In the rows, zero is written as 128.
One turn sends every row of this set to another row. A few are shown first. Where does it send the rows asked after them?
Zome: [122 151 170 128 160 118 157 116 140 114 128  93  97 114 127 116 125 133
 153 119 112 155 145 185 131 171 126 146 135 110 135 157 129  94 131 141
 126 111 123  83 159 137 108 149 149 152 135  86 114 150 144 124 136  92]
Mif: [121 155 120 140 148 147 139 137 140 102 105 120 110  95 149 115 129 129
  98 127 134 130 111 131 108 111  96 145 108  87 150 110 123  88 133 154
 110 112 128 152 120 146 137 133 175 127 117 115 112 183  80 111 113 145]
pitus: [117 136 118 132 147 151 170 122 110 104 148  95 189 161 123 100 136 136
 122 120  95 102  93 166 142 136 112 143 129 125 112 145 163 145 127  98
 149 139 149 123 153 149 146 146 157 125 122 132 115 113 121 115 104 121]
mopu: [118 132 119 142 143 150 164 121 114 107 146  98 185 164 124 100 139 130
 123 122  88 107  96 154 145 142 109 139 134 130 115 148 164 143 128  91
 141 137 140 123 160 159 147 148 150 129 135 132 118 111 117 112 117 115]
bez: [118 139 189 104 157 131 156 141 112 133 100  86 122 111 114 122 120  85
 130 138  78 118 127 126 155 163 123 113 162 126 117 103 129 109 168 103
 123 102 161 130 122 142 135 125 123 112  94 136 117  86 133 154 147 134]
Timod: [117 148 170 116 162 117 158 114 137 116 133  96 101 119 130 114 125 124
 146 127 116 148 140 182 135 168 129 137 126 118 134 156 125  92 132 143
 126 111 123  86 176 139 106 143 154 153 146  90 109 143 131 117 140  91]
Dagu: [123 152 123 143 149 144 139 144 142 105 106 121 109  91 149 117 132 126
 107 121 133 137 113 125 107 110  89 142 108  92 147 109 132  83 133 156
 116 108 130 144 116 141 135 133 170 127 108 118 114 191  85 117 113 150]
sepi: [123 151 121 137 143 140 130 141 133 108 106 117 117  94 155 118 126 131
 108 123 129 135 114 129 112 111  84 143 114  87 151 110 131  85 138 161
 104 115 135 146 120 143 139 130 175 124 112 119 116 193  84 115 113 149]
Dutap: [115 120 112 135 151 141 165 125 116  94 144  98 186 163 127 103 137 131
 129 112  91 105  95 159 143 139 115 142 129 131 123 155 165 142 121  98
 142 133 145 116 157 153 146 149 151 130 138 130 112 114 119 116 109 121]
veza: [119 135 187 103 153 120 152 132 112 129 111  84 123 107 123 113 125  83
 131 131  78 124 124 128 171 166 116 115 167 130 111 103 128 112 164 101
 118 106 160 122 113 136 134 125 127 119 105 136 115  90 129 161 152 133]
ketuf: [109 101 143 119  93 119 133 117 104 109  91 101 106 105 114 117 129  94
 150  95 184 153 150 165 116 152 143 139 173 106 135 123 110 157 148 125
 144 152 132 136 127 120 139  98 135 117  91 120 142 121  95 131 132 132]
tutaz: [122 159 176 120 162 118 151 123 135 119 127  89  94 113 132 118 127 129
 143 126 111 151 148 185 132 172 125 140 133 112 131 157 124  99 131 143
 121 113 122  85 164 135 106 137 149 152 148  94 115 149 139 128 132  93]
bilu: [113 135 121 134 149 146 167 121 117  90 146 104 183 169 127 103 139 131
 129 111  94 111  92 157 145 129 113 137 133 130 117 156 170 143 127  98
 139 132 147 121 156 161 150 143 147 121 124 127 115 113 113 116 109 122]
Roli: [127 151 126 141 144 139 130 137 140 108 102 120 111  94 145 120 131 125
 101 125 133 138 113 126 110 116  91 136 102  92 153 106 126  82 131 150
 107 108 136 150 116 146 136 125 176 130 110 124 110 190  83 117 118 150]
Mipop: [111 108 149 112 101 151 156 120 109 117 148 133 127 175 133 171 112 130
 156 138  99 104 133 141 106 142 136 128 132  94 147  80 160 121 133 109
 137 152 150 147 117 136 120 129 150 176  94 166 118 163 144 136 132 159]
sune: [110 103 145 104 103 156 155 121 110 116 140 137 129 177 142 181 109 122
 150 137 108 111 130 149 110 150 143 124 125  98 153  91 159 123 131 112
 136 158 151 137 119 137 121 125 155 173  89 163 108 163 142 130 127 159]
suniz: [125 148 122 141 142 139 135 139 139  99 103 120 115  95 151 117 131 129
 104 121 125 136 112 126 107 112  90 143 113  88 149 104 123  85 141 155
 111 115 131 147 112 150 137 127 175 128 117 121 110 197  88 112 117 153]
Sava: [110 135 183 106 151 123 156 134 108 127 108  88 128 106 115 124 121  84
 125 136  78 120 131 123 166 161 116 108 161 134 111 103 123 112 165 101
 129 107 158 127 119 147 143 121 123 115  96 134 119  86 132 156 145 130]
Ralir: [120 153 169 118 162 124 155 116 137 109 130  94 105 119 126 122 123 128
 158 125 121 151 143 190 132 166 120 143 124 117 137 158 117  86 133 144
 124 114 124  94 163 141 101 141 137 153 143  89 111 149 133 120 139  88]
mizu: [116 125 192 109 156 129 154 145 112 124 104  89 121 103 122 114 123  86
 127 133  81 124 131 123 160 157 124 115 162 130 107 102 128 114 167  98
 122 105 163 116 111 140 134 126 121 118  97 140 123  97 131 160 153 128]
sos: [113  97 134 119  91 120 141 117 109 117  88 100 107  98 114 119 133 102
 140  97 176 148 155 161 109 142 141 137 173 103 136 120 104 162 143 122
 138 155 136 143 137 121 140 104 137 112  89 120 147 122  92 130 130 133]
kiles: [110 103 142 120  97 124 145 123 107 108  84 102 109 105 109 117 131 103
 146 101 176 153 156 161 108 149 135 146 177 108 133 119 108 160 148 125
 147 157 136 143 128 115 142 104 135 114  85 117 145 115  95 135 127 138]
geri: [113 113 150 104  99 154 157 118 109 112 144 135 125 179 134 180 114 121
 158 133 108 108 132 150 109 147 138 122 125  91 151  88 152 131 121 116
 137 154 147 143 119 132 120 124 157 173  90 165 113 162 143 131 137 159]
gobad: [108 108 144 105  98 150 150 119 113 120 143 135 125 181 138 174 111 133
 154 135 104 103 137 156 107 141 141 123 131  92 155  88 151 128 124 108
 140 154 144 143 119 137 113 125 157 170  93 158 111 165 146 132 132 153]
Sizu: [107 111 149 106 104 161 158 120 112 113 142 138 127 178 138 177 119 130
 157 132 106 103 135 152 108 144 139 125 130  95 152  89 161 120 127 110
 140 153 143 143 121 138 116 127 145 172  88 162 112 165 143 131 127 158]
metus: [107 102 138 120  95 119 137 125 106 116  83 104 108 103 112 124 122 104
 144  99 176 157 153 161 112 146 138 142 172 109 134 120 107 158 142 122
 139 165 131 144 132 122 146 109 135 113  88 119 145 115  88 132 136 131]
lep: [115  95 139 117  90 115 138 124 106 107  90  99 112 100 111 114 126 105
 143  99 178 151 153 151 108 145 137 140 173 107 129 124 111 164 146 126
 141 156 132 146 127 123 145  98 141 118  89 120 141 118  90 130 130 136]

Dutap -> Sava
Roli -> gobad
sepi -> sune
Now these:
bilu -> bez
suniz -> geri
Dagu -> Sizu
Mif -> Mipop
mizu -> Ralir
veza -> Timod

